In the data rows, 50 means zero.
Each row of this table is followed by its label. One hidden rule gives the labels. It looks at one to three of the table's principal directions, none of them among the few with the most spread.
(46, 60, 53, 37, 49, 57, 48, 37, 62, 45, 36, 56, 53, 47, 61, 47, 59, 60, 56, 41, 44, 39, 49, 52, 43, 54, 40, 61, 31, 62, 52, 38, 49) B
(34, 68, 50, 54, 52, 47, 45, 58, 54, 39, 48, 44, 47, 54, 44, 51, 54, 64, 49, 50, 55, 51, 52, 47, 71, 66, 43, 56, 55, 36, 47, 58, 54) A
(58, 38, 46, 53, 47, 51, 48, 54, 43, 57, 53, 50, 54, 47, 46, 49, 44, 38, 47, 49, 52, 57, 48, 48, 43, 39, 47, 33, 54, 58, 54, 48, 42) C
(65, 32, 52, 54, 57, 58, 54, 61, 40, 56, 34, 46, 79, 46, 60, 40, 47, 29, 68, 36, 59, 61, 33, 41, 40, 39, 39, 23, 62, 74, 64, 53, 38) C
(55, 38, 48, 52, 52, 50, 54, 52, 52, 53, 49, 53, 55, 47, 54, 52, 51, 41, 58, 51, 48, 51, 41, 49, 50, 41, 55, 45, 58, 57, 49, 47, 47) C
(39, 43, 52, 37, 35, 63, 37, 56, 75, 52, 48, 55, 55, 45, 58, 53, 28, 58, 60, 41, 37, 31, 44, 40, 53, 48, 48, 63, 44, 54, 54, 31, 46) C
(65, 36, 48, 59, 46, 41, 41, 43, 31, 60, 68, 50, 41, 57, 43, 29, 46, 53, 31, 49, 51, 44, 63, 70, 26, 38, 52, 53, 48, 46, 47, 61, 51) A
(50, 47, 47, 50, 44, 48, 50, 45, 51, 49, 52, 51, 45, 50, 45, 58, 42, 44, 48, 58, 46, 50, 51, 52, 54, 51, 57, 44, 48, 49, 42, 48, 51) D
(42, 63, 46, 51, 62, 49, 60, 56, 55, 47, 42, 48, 53, 48, 52, 68, 66, 52, 52, 56, 54, 58, 48, 40, 67, 61, 55, 56, 49, 47, 54, 54, 57) E
(49, 31, 53, 52, 45, 55, 45, 49, 53, 53, 47, 47, 62, 37, 64, 32, 42, 56, 56, 33, 43, 42, 46, 53, 38, 41, 44, 47, 66, 60, 51, 39, 33) C
(40, 43, 43, 55, 43, 53, 40, 74, 49, 50, 48, 45, 61, 53, 38, 57, 53, 54, 48, 50, 52, 52, 52, 42, 66, 43, 44, 34, 59, 51, 50, 53, 43) B
(47, 59, 50, 56, 53, 40, 59, 46, 47, 49, 63, 47, 36, 48, 43, 64, 54, 49, 36, 65, 54, 58, 56, 52, 56, 63, 61, 52, 51, 33, 44, 56, 55) E
(55, 40, 55, 49, 35, 53, 46, 44, 44, 50, 47, 47, 57, 51, 46, 52, 36, 44, 45, 55, 45, 44, 55, 55, 39, 53, 53, 32, 42, 55, 43, 48, 44) A
(57, 37, 53, 58, 55, 51, 55, 54, 42, 56, 48, 42, 62, 46, 51, 52, 53, 36, 54, 50, 53, 60, 46, 48, 46, 42, 52, 35, 64, 54, 51, 52, 41) E
(52, 32, 54, 32, 30, 61, 38, 42, 74, 56, 54, 62, 48, 48, 57, 51, 33, 49, 61, 48, 29, 25, 46, 51, 39, 30, 55, 61, 37, 60, 44, 23, 44) E
(33, 86, 48, 39, 67, 54, 52, 30, 72, 45, 35, 46, 42, 39, 61, 66, 70, 63, 49, 44, 48, 56, 51, 43, 61, 73, 42, 80, 28, 48, 60, 41, 57) C
(31, 63, 50, 44, 43, 56, 33, 71, 69, 43, 46, 47, 51, 57, 42, 57, 45, 65, 58, 46, 51, 45, 47, 35, 79, 56, 39, 58, 52, 41, 54, 49, 52) B
(66, 45, 56, 66, 70, 42, 72, 45, 28, 52, 57, 46, 54, 49, 58, 37, 53, 32, 50, 51, 63, 65, 42, 58, 36, 56, 55, 44, 67, 47, 52, 65, 51) D
(46, 44, 37, 52, 37, 42, 45, 55, 40, 45, 49, 55, 42, 53, 36, 53, 62, 63, 38, 59, 47, 48, 64, 56, 58, 39, 55, 34, 52, 52, 36, 52, 49) A
(54, 38, 45, 50, 48, 55, 47, 55, 48, 51, 40, 52, 63, 48, 54, 43, 47, 46, 58, 41, 50, 49, 43, 48, 47, 40, 43, 37, 53, 67, 54, 47, 43) D
(52, 54, 65, 33, 41, 59, 46, 30, 61, 46, 38, 52, 56, 42, 66, 37, 45, 60, 55, 35, 44, 35, 50, 53, 27, 57, 37, 56, 32, 61, 55, 32, 40) B
(44, 46, 31, 62, 51, 42, 46, 69, 41, 51, 51, 48, 51, 54, 35, 63, 63, 54, 39, 60, 55, 58, 55, 48, 71, 46, 54, 36, 58, 50, 46, 64, 53) C
(57, 43, 52, 52, 44, 45, 45, 46, 44, 53, 62, 50, 44, 54, 45, 42, 47, 52, 41, 52, 50, 45, 56, 60, 39, 45, 50, 50, 48, 46, 47, 52, 48) B
(70, 46, 57, 54, 60, 45, 62, 45, 33, 54, 54, 52, 53, 50, 54, 36, 57, 37, 50, 47, 63, 62, 44, 55, 29, 45, 44, 37, 53, 55, 59, 57, 46) B
(46, 47, 50, 44, 31, 43, 46, 46, 56, 40, 58, 63, 33, 59, 47, 46, 40, 66, 50, 62, 40, 28, 56, 60, 56, 50, 63, 60, 47, 40, 31, 47, 60) A
(29, 71, 48, 34, 48, 61, 39, 44, 73, 44, 30, 47, 52, 42, 53, 64, 66, 68, 54, 40, 40, 44, 55, 40, 62, 55, 37, 63, 31, 58, 53, 31, 46) E
(28, 73, 41, 48, 54, 54, 48, 51, 60, 41, 39, 48, 47, 48, 46, 63, 54, 59, 49, 49, 48, 53, 52, 42, 72, 67, 44, 57, 41, 48, 49, 48, 55) D
(41, 65, 43, 48, 57, 50, 50, 48, 54, 45, 35, 47, 53, 44, 51, 58, 64, 56, 50, 46, 53, 58, 50, 44, 62, 60, 41, 47, 45, 56, 55, 50, 50) C
(42, 64, 55, 37, 51, 57, 52, 28, 65, 47, 45, 53, 40, 44, 57, 54, 54, 54, 53, 46, 38, 44, 53, 52, 44, 52, 48, 69, 33, 51, 45, 31, 49) A
(60, 33, 46, 49, 28, 52, 31, 55, 41, 58, 57, 50, 53, 58, 32, 49, 38, 44, 37, 53, 48, 45, 58, 55, 38, 35, 43, 25, 38, 58, 47, 50, 42) B
(37, 56, 43, 39, 44, 56, 36, 42, 61, 49, 44, 55, 43, 45, 52, 41, 63, 75, 45, 35, 38, 36, 62, 55, 45, 40, 39, 67, 36, 58, 49, 34, 44) A
(63, 48, 57, 72, 60, 29, 59, 43, 25, 49, 78, 45, 36, 58, 44, 28, 48, 45, 33, 57, 66, 59, 50, 73, 38, 60, 51, 48, 67, 28, 42, 75, 53) E
(67, 38, 57, 58, 62, 50, 67, 61, 38, 53, 46, 47, 66, 54, 56, 53, 41, 22, 68, 57, 60, 63, 34, 41, 51, 50, 63, 37, 68, 52, 56, 64, 56) A
(35, 67, 43, 38, 37, 55, 34, 41, 65, 44, 43, 52, 44, 52, 41, 63, 56, 66, 39, 51, 41, 39, 60, 52, 57, 58, 39, 54, 19, 55, 45, 39, 50) E
(34, 66, 39, 47, 48, 52, 43, 56, 57, 46, 40, 46, 47, 51, 37, 73, 62, 55, 45, 57, 48, 57, 57, 40, 74, 54, 47, 45, 40, 50, 48, 49, 53) D
(48, 43, 36, 52, 37, 45, 45, 60, 40, 53, 57, 54, 41, 55, 30, 62, 56, 54, 34, 63, 46, 51, 66, 51, 56, 36, 59, 35, 47, 49, 40, 51, 51) A
(37, 45, 46, 56, 28, 41, 45, 60, 48, 44, 70, 51, 33, 56, 29, 63, 40, 61, 32, 72, 42, 40, 65, 56, 66, 53, 66, 43, 57, 27, 26, 51, 52) B
(53, 50, 38, 64, 59, 39, 53, 49, 30, 48, 54, 52, 45, 52, 48, 32, 57, 56, 39, 46, 58, 56, 54, 62, 46, 52, 46, 46, 57, 52, 49, 66, 53) D
(40, 49, 46, 56, 55, 50, 50, 62, 56, 53, 53, 44, 51, 45, 52, 59, 51, 56, 49, 51, 48, 52, 51, 43, 65, 53, 58, 62, 64, 40, 52, 52, 52) D
(54, 59, 54, 42, 57, 52, 51, 46, 53, 43, 35, 54, 56, 50, 60, 37, 60, 54, 63, 38, 57, 52, 41, 47, 47, 51, 35, 50, 46, 62, 60, 49, 49) B
(51, 60, 50, 51, 49, 45, 47, 43, 41, 47, 45, 44, 51, 51, 41, 52, 67, 55, 36, 52, 57, 57, 59, 56, 45, 57, 39, 35, 37, 52, 50, 56, 45) E
(83, 17, 47, 75, 46, 28, 48, 49, 14, 65, 85, 49, 43, 57, 39, 25, 39, 37, 22, 60, 64, 55, 54, 77, 20, 37, 58, 28, 66, 43, 47, 77, 47) C
(50, 40, 49, 37, 32, 57, 41, 37, 65, 51, 50, 61, 45, 45, 57, 48, 28, 52, 54, 47, 35, 33, 48, 52, 40, 43, 52, 54, 37, 60, 46, 29, 46) D
(69, 35, 53, 60, 54, 45, 52, 43, 32, 58, 63, 49, 51, 49, 53, 26, 41, 38, 44, 41, 57, 56, 46, 63, 24, 41, 43, 40, 59, 54, 54, 57, 42) D
(44, 50, 36, 56, 37, 31, 37, 53, 55, 42, 69, 60, 28, 58, 40, 47, 44, 72, 35, 63, 51, 37, 52, 62, 68, 57, 56, 57, 52, 36, 37, 62, 60) C
(41, 56, 50, 48, 44, 56, 43, 61, 54, 50, 39, 39, 61, 51, 40, 72, 53, 49, 48, 55, 50, 55, 55, 38, 64, 56, 48, 37, 44, 50, 52, 50, 47) B
(59, 25, 46, 56, 46, 53, 46, 62, 41, 56, 41, 46, 71, 50, 49, 48, 55, 41, 56, 47, 50, 50, 46, 50, 46, 31, 48, 25, 60, 68, 49, 52, 38) E
(51, 37, 51, 54, 63, 58, 74, 63, 44, 54, 35, 44, 70, 39, 55, 73, 65, 23, 68, 57, 49, 71, 42, 33, 58, 37, 64, 27, 72, 60, 49, 43, 41) A
(43, 54, 57, 44, 58, 62, 60, 54, 56, 49, 40, 48, 61, 44, 58, 55, 56, 46, 63, 43, 47, 52, 46, 39, 50, 50, 48, 53, 53, 54, 54, 38, 44) A
(63, 50, 50, 60, 63, 43, 51, 61, 40, 55, 60, 48, 48, 61, 48, 39, 42, 40, 54, 51, 64, 60, 43, 49, 53, 51, 53, 58, 63, 40, 61, 73, 63) A
(48, 57, 64, 52, 64, 57, 64, 54, 47, 50, 39, 37, 66, 44, 56, 58, 58, 37, 60, 47, 56, 65, 45, 39, 51, 59, 48, 44, 60, 47, 57, 49, 44) B
(39, 50, 47, 47, 40, 50, 45, 59, 56, 48, 59, 54, 40, 53, 41, 56, 45, 59, 46, 56, 44, 43, 57, 48, 61, 46, 56, 55, 53, 39, 42, 45, 52) A
(59, 43, 60, 63, 65, 45, 69, 61, 39, 49, 50, 43, 62, 51, 59, 49, 45, 33, 64, 56, 62, 62, 36, 45, 56, 60, 63, 45, 78, 41, 52, 67, 55) B
(44, 47, 38, 48, 47, 49, 46, 59, 55, 50, 49, 57, 47, 50, 47, 54, 59, 61, 49, 51, 46, 45, 54, 48, 60, 40, 54, 53, 51, 54, 48, 48, 52) D
(59, 39, 60, 51, 56, 54, 49, 40, 55, 59, 60, 50, 54, 42, 67, 28, 39, 47, 54, 33, 49, 44, 40, 57, 25, 47, 41, 64, 54, 53, 60, 43, 40) C
(36, 57, 47, 45, 44, 46, 44, 58, 69, 41, 52, 57, 41, 54, 50, 58, 57, 72, 54, 57, 45, 35, 49, 48, 74, 55, 56, 69, 51, 39, 42, 49, 58) E
(58, 35, 54, 53, 50, 51, 57, 54, 38, 53, 50, 51, 56, 48, 54, 39, 47, 46, 54, 47, 50, 50, 52, 52, 38, 39, 56, 42, 64, 54, 49, 50, 45) A
(49, 34, 43, 50, 38, 51, 40, 70, 59, 54, 58, 57, 50, 57, 43, 57, 36, 48, 56, 57, 45, 42, 45, 43, 64, 36, 59, 48, 58, 49, 47, 49, 53) E
(55, 51, 44, 52, 38, 35, 46, 47, 36, 49, 66, 56, 32, 58, 31, 51, 67, 63, 24, 65, 53, 47, 68, 66, 43, 44, 52, 39, 38, 42, 39, 57, 51) B
(37, 50, 49, 32, 30, 63, 32, 61, 73, 49, 48, 59, 47, 54, 45, 58, 40, 64, 57, 48, 36, 31, 54, 39, 59, 39, 48, 62, 37, 51, 50, 31, 50) B
(42, 61, 49, 37, 46, 56, 51, 46, 58, 47, 46, 57, 43, 53, 45, 62, 63, 56, 51, 55, 42, 44, 58, 48, 53, 45, 52, 58, 32, 52, 44, 38, 54) B
(31, 56, 31, 41, 39, 55, 40, 58, 66, 44, 30, 54, 54, 45, 42, 76, 66, 63, 49, 54, 41, 48, 54, 38, 76, 46, 46, 37, 37, 66, 45, 37, 46) C
(43, 38, 43, 39, 20, 55, 24, 50, 63, 48, 47, 58, 48, 52, 45, 46, 32, 68, 46, 46, 35, 25, 57, 54, 49, 41, 45, 46, 34, 61, 42, 37, 45) D
(57, 50, 48, 60, 61, 44, 53, 60, 37, 52, 56, 48, 52, 57, 47, 43, 52, 45, 49, 51, 62, 58, 47, 51, 51, 52, 50, 50, 59, 45, 57, 68, 57) A
(53, 51, 53, 54, 58, 46, 58, 47, 49, 46, 50, 51, 50, 53, 58, 45, 50, 47, 58, 52, 53, 49, 42, 54, 53, 57, 55, 57, 57, 47, 47, 57, 56) E
(74, 34, 47, 73, 64, 37, 61, 65, 17, 57, 56, 44, 62, 59, 45, 40, 52, 29, 46, 57, 71, 70, 44, 55, 45, 47, 56, 25, 72, 50, 57, 83, 55) D
(50, 37, 52, 43, 30, 54, 42, 43, 61, 51, 48, 52, 50, 47, 51, 61, 28, 47, 51, 58, 36, 36, 51, 49, 50, 49, 62, 46, 43, 53, 41, 38, 49) C
(64, 52, 67, 58, 65, 50, 69, 44, 39, 51, 43, 36, 65, 48, 61, 54, 38, 22, 61, 55, 62, 68, 36, 45, 45, 71, 57, 40, 60, 45, 57, 63, 53) D
(59, 58, 58, 51, 66, 52, 59, 37, 42, 54, 42, 41, 57, 44, 59, 44, 61, 40, 51, 41, 57, 64, 48, 51, 35, 55, 42, 49, 47, 55, 61, 53, 46) A
(39, 49, 58, 48, 56, 61, 59, 62, 63, 47, 29, 39, 72, 40, 60, 71, 55, 42, 71, 50, 47, 57, 40, 30, 69, 54, 56, 44, 66, 53, 52, 41, 43) E
(42, 61, 40, 47, 37, 44, 40, 42, 53, 46, 58, 54, 29, 56, 36, 61, 40, 60, 34, 63, 44, 44, 62, 55, 61, 59, 57, 56, 35, 39, 40, 52, 62) D
(62, 43, 56, 43, 65, 65, 58, 46, 51, 60, 34, 49, 70, 39, 66, 42, 57, 29, 70, 29, 52, 62, 36, 40, 30, 32, 35, 42, 51, 76, 68, 36, 36) E
Here are more rows. What is the label of each one?
(69, 32, 51, 54, 46, 40, 54, 39, 38, 59, 66, 54, 40, 49, 49, 42, 51, 45, 39, 58, 48, 48, 56, 64, 29, 34, 63, 47, 53, 48, 44, 52, 49) ~ E
(41, 44, 44, 53, 32, 47, 38, 49, 44, 49, 57, 48, 43, 51, 37, 50, 48, 66, 30, 54, 41, 38, 69, 61, 47, 48, 52, 43, 44, 46, 36, 47, 45) ~ A
(40, 48, 44, 41, 33, 56, 33, 52, 64, 52, 53, 54, 44, 49, 44, 56, 41, 62, 44, 49, 37, 36, 58, 48, 53, 43, 49, 57, 38, 51, 47, 36, 48) ~ D
(42, 55, 45, 54, 41, 42, 33, 57, 58, 46, 68, 54, 33, 62, 42, 41, 28, 64, 44, 53, 51, 38, 49, 55, 66, 59, 50, 68, 53, 31, 46, 61, 63) ~ D
(40, 53, 53, 45, 53, 60, 44, 62, 62, 49, 41, 48, 58, 45, 57, 44, 47, 57, 64, 34, 50, 50, 43, 37, 59, 47, 38, 57, 59, 53, 60, 42, 44) ~ A
(63, 52, 47, 57, 48, 36, 51, 38, 35, 53, 69, 53, 33, 58, 40, 48, 47, 47, 28, 64, 56, 52, 59, 66, 38, 57, 58, 50, 39, 40, 46, 65, 60) ~ C
(44, 48, 55, 49, 59, 63, 63, 67, 61, 49, 26, 40, 77, 47, 56, 83, 52, 26, 77, 59, 49, 62, 34, 25, 75, 55, 62, 39, 60, 57, 52, 47, 51) ~ E
(36, 62, 52, 44, 56, 59, 52, 61, 68, 44, 30, 44, 65, 47, 54, 73, 59, 47, 67, 51, 50, 55, 40, 31, 74, 60, 47, 49, 49, 53, 55, 45, 50) ~ E
(57, 31, 49, 49, 46, 54, 46, 57, 52, 52, 42, 53, 64, 49, 57, 41, 44, 45, 64, 43, 48, 44, 39, 49, 47, 36, 47, 40, 58, 66, 52, 47, 43) ~ E
(35, 50, 39, 49, 41, 53, 40, 59, 61, 48, 38, 45, 57, 46, 44, 71, 55, 58, 47, 55, 43, 47, 54, 42, 71, 52, 52, 43, 46, 55, 46, 45, 47) ~ C
(22, 74, 38, 34, 46, 62, 41, 51, 74, 42, 27, 50, 48, 45, 42, 80, 65, 60, 56, 50, 38, 51, 55, 32, 80, 53, 43, 53, 31, 58, 47, 31, 50) ~ D
(49, 45, 55, 40, 37, 57, 43, 35, 55, 51, 49, 55, 48, 45, 56, 38, 46, 61, 46, 39, 37, 33, 59, 60, 28, 43, 43, 55, 35, 59, 45, 32, 40) ~ A
(37, 62, 51, 31, 43, 57, 48, 46, 78, 42, 41, 61, 42, 52, 55, 67, 51, 60, 63, 56, 37, 34, 47, 41, 66, 52, 57, 71, 34, 50, 45, 33, 59) ~ B
(38, 62, 61, 41, 59, 59, 54, 46, 78, 42, 29, 45, 61, 41, 73, 60, 43, 51, 78, 44, 46, 47, 31, 33, 70, 70, 52, 71, 56, 49, 56, 41, 53) ~ C
(56, 51, 49, 58, 63, 49, 64, 46, 43, 51, 46, 45, 57, 44, 54, 55, 48, 28, 54, 52, 58, 68, 38, 46, 50, 59, 49, 34, 56, 56, 54, 55, 48) ~ C
(75, 42, 57, 73, 67, 29, 67, 45, 19, 56, 75, 46, 42, 57, 51, 32, 49, 37, 35, 61, 69, 62, 49, 69, 32, 59, 64, 51, 68, 31, 51, 82, 60) ~ E
(61, 38, 51, 43, 34, 47, 46, 32, 49, 53, 62, 62, 38, 50, 51, 39, 40, 53, 40, 53, 41, 34, 56, 66, 27, 40, 54, 50, 36, 55, 41, 40, 47) ~ E
(51, 33, 54, 53, 45, 55, 55, 60, 42, 55, 49, 46, 63, 48, 48, 56, 57, 46, 48, 53, 45, 47, 57, 50, 42, 38, 58, 37, 56, 53, 44, 45, 40) ~ B
(28, 74, 48, 29, 40, 56, 43, 44, 82, 39, 48, 64, 31, 53, 51, 65, 46, 71, 56, 54, 37, 31, 52, 43, 70, 61, 52, 82, 28, 42, 45, 32, 63) ~ B
(70, 24, 50, 62, 45, 45, 44, 53, 33, 63, 67, 47, 55, 49, 47, 31, 31, 35, 41, 45, 57, 55, 46, 58, 28, 37, 46, 30, 62, 54, 57, 59, 39) ~ C
(49, 65, 42, 60, 68, 43, 59, 56, 41, 47, 49, 47, 50, 51, 47, 55, 66, 47, 45, 52, 65, 68, 46, 47, 62, 62, 45, 46, 54, 48, 57, 66, 56) ~ C
(31, 67, 44, 47, 51, 49, 55, 53, 54, 42, 47, 52, 40, 50, 43, 65, 67, 65, 44, 58, 44, 48, 62, 48, 67, 57, 57, 61, 46, 41, 39, 46, 57) ~ A
(52, 62, 59, 54, 74, 50, 70, 50, 51, 46, 35, 42, 63, 47, 63, 59, 68, 38, 68, 51, 60, 66, 36, 41, 60, 63, 53, 54, 61, 49, 58, 58, 54) ~ E
(61, 32, 46, 53, 33, 43, 42, 41, 41, 55, 68, 57, 40, 53, 43, 39, 38, 51, 32, 55, 45, 38, 58, 68, 30, 41, 53, 42, 42, 51, 40, 49, 46) ~ C
(46, 66, 54, 64, 71, 45, 59, 64, 36, 45, 50, 39, 52, 53, 49, 37, 54, 50, 54, 42, 69, 71, 46, 43, 63, 63, 42, 52, 76, 34, 60, 71, 55) ~ A
(48, 46, 41, 40, 36, 57, 37, 66, 53, 53, 49, 59, 48, 58, 37, 55, 46, 54, 50, 51, 46, 44, 56, 41, 55, 32, 47, 43, 39, 57, 54, 44, 52) ~ A
(46, 62, 60, 31, 60, 76, 44, 39, 74, 58, 24, 41, 71, 31, 70, 52, 43, 37, 72, 19, 47, 60, 34, 26, 40, 51, 22, 55, 35, 74, 79, 23, 34) ~ C
(38, 43, 46, 34, 35, 58, 33, 46, 76, 51, 51, 62, 43, 46, 58, 46, 50, 75, 55, 40, 29, 21, 56, 53, 48, 33, 50, 78, 39, 56, 45, 26, 47) ~ E
(41, 53, 49, 39, 35, 54, 38, 49, 66, 44, 51, 57, 44, 52, 47, 52, 40, 60, 52, 49, 42, 36, 49, 49, 56, 51, 44, 52, 38, 51, 44, 38, 48) ~ E
(69, 33, 67, 57, 42, 51, 47, 44, 34, 59, 64, 41, 59, 50, 49, 31, 22, 30, 43, 44, 57, 54, 47, 58, 19, 51, 40, 27, 54, 48, 55, 53, 35) ~ B
(59, 62, 57, 44, 68, 55, 59, 46, 50, 50, 43, 53, 55, 48, 61, 37, 58, 40, 65, 35, 61, 63, 36, 43, 40, 49, 33, 53, 49, 59, 67, 49, 48) ~ B
(62, 38, 70, 60, 68, 53, 71, 57, 49, 52, 49, 41, 69, 49, 67, 50, 38, 21, 77, 53, 57, 60, 26, 42, 52, 57, 62, 50, 79, 44, 53, 58, 51) ~ E
(47, 44, 56, 53, 67, 55, 64, 42, 56, 50, 35, 42, 65, 31, 73, 47, 61, 45, 67, 37, 46, 56, 39, 47, 48, 50, 50, 55, 69, 59, 53, 40, 37) ~ C
(37, 58, 48, 57, 45, 41, 51, 53, 46, 40, 55, 48, 41, 53, 43, 54, 48, 63, 39, 60, 51, 47, 58, 54, 65, 67, 57, 50, 56, 33, 37, 59, 55) ~ A
(60, 40, 49, 51, 42, 45, 51, 36, 44, 53, 61, 57, 42, 51, 49, 46, 42, 44, 40, 57, 46, 43, 53, 64, 34, 48, 56, 47, 40, 52, 41, 48, 50) ~ C
(48, 50, 45, 43, 40, 57, 35, 56, 55, 51, 42, 52, 53, 51, 45, 47, 41, 54, 52, 41, 48, 48, 51, 43, 52, 43, 38, 43, 42, 60, 57, 44, 47) ~ A
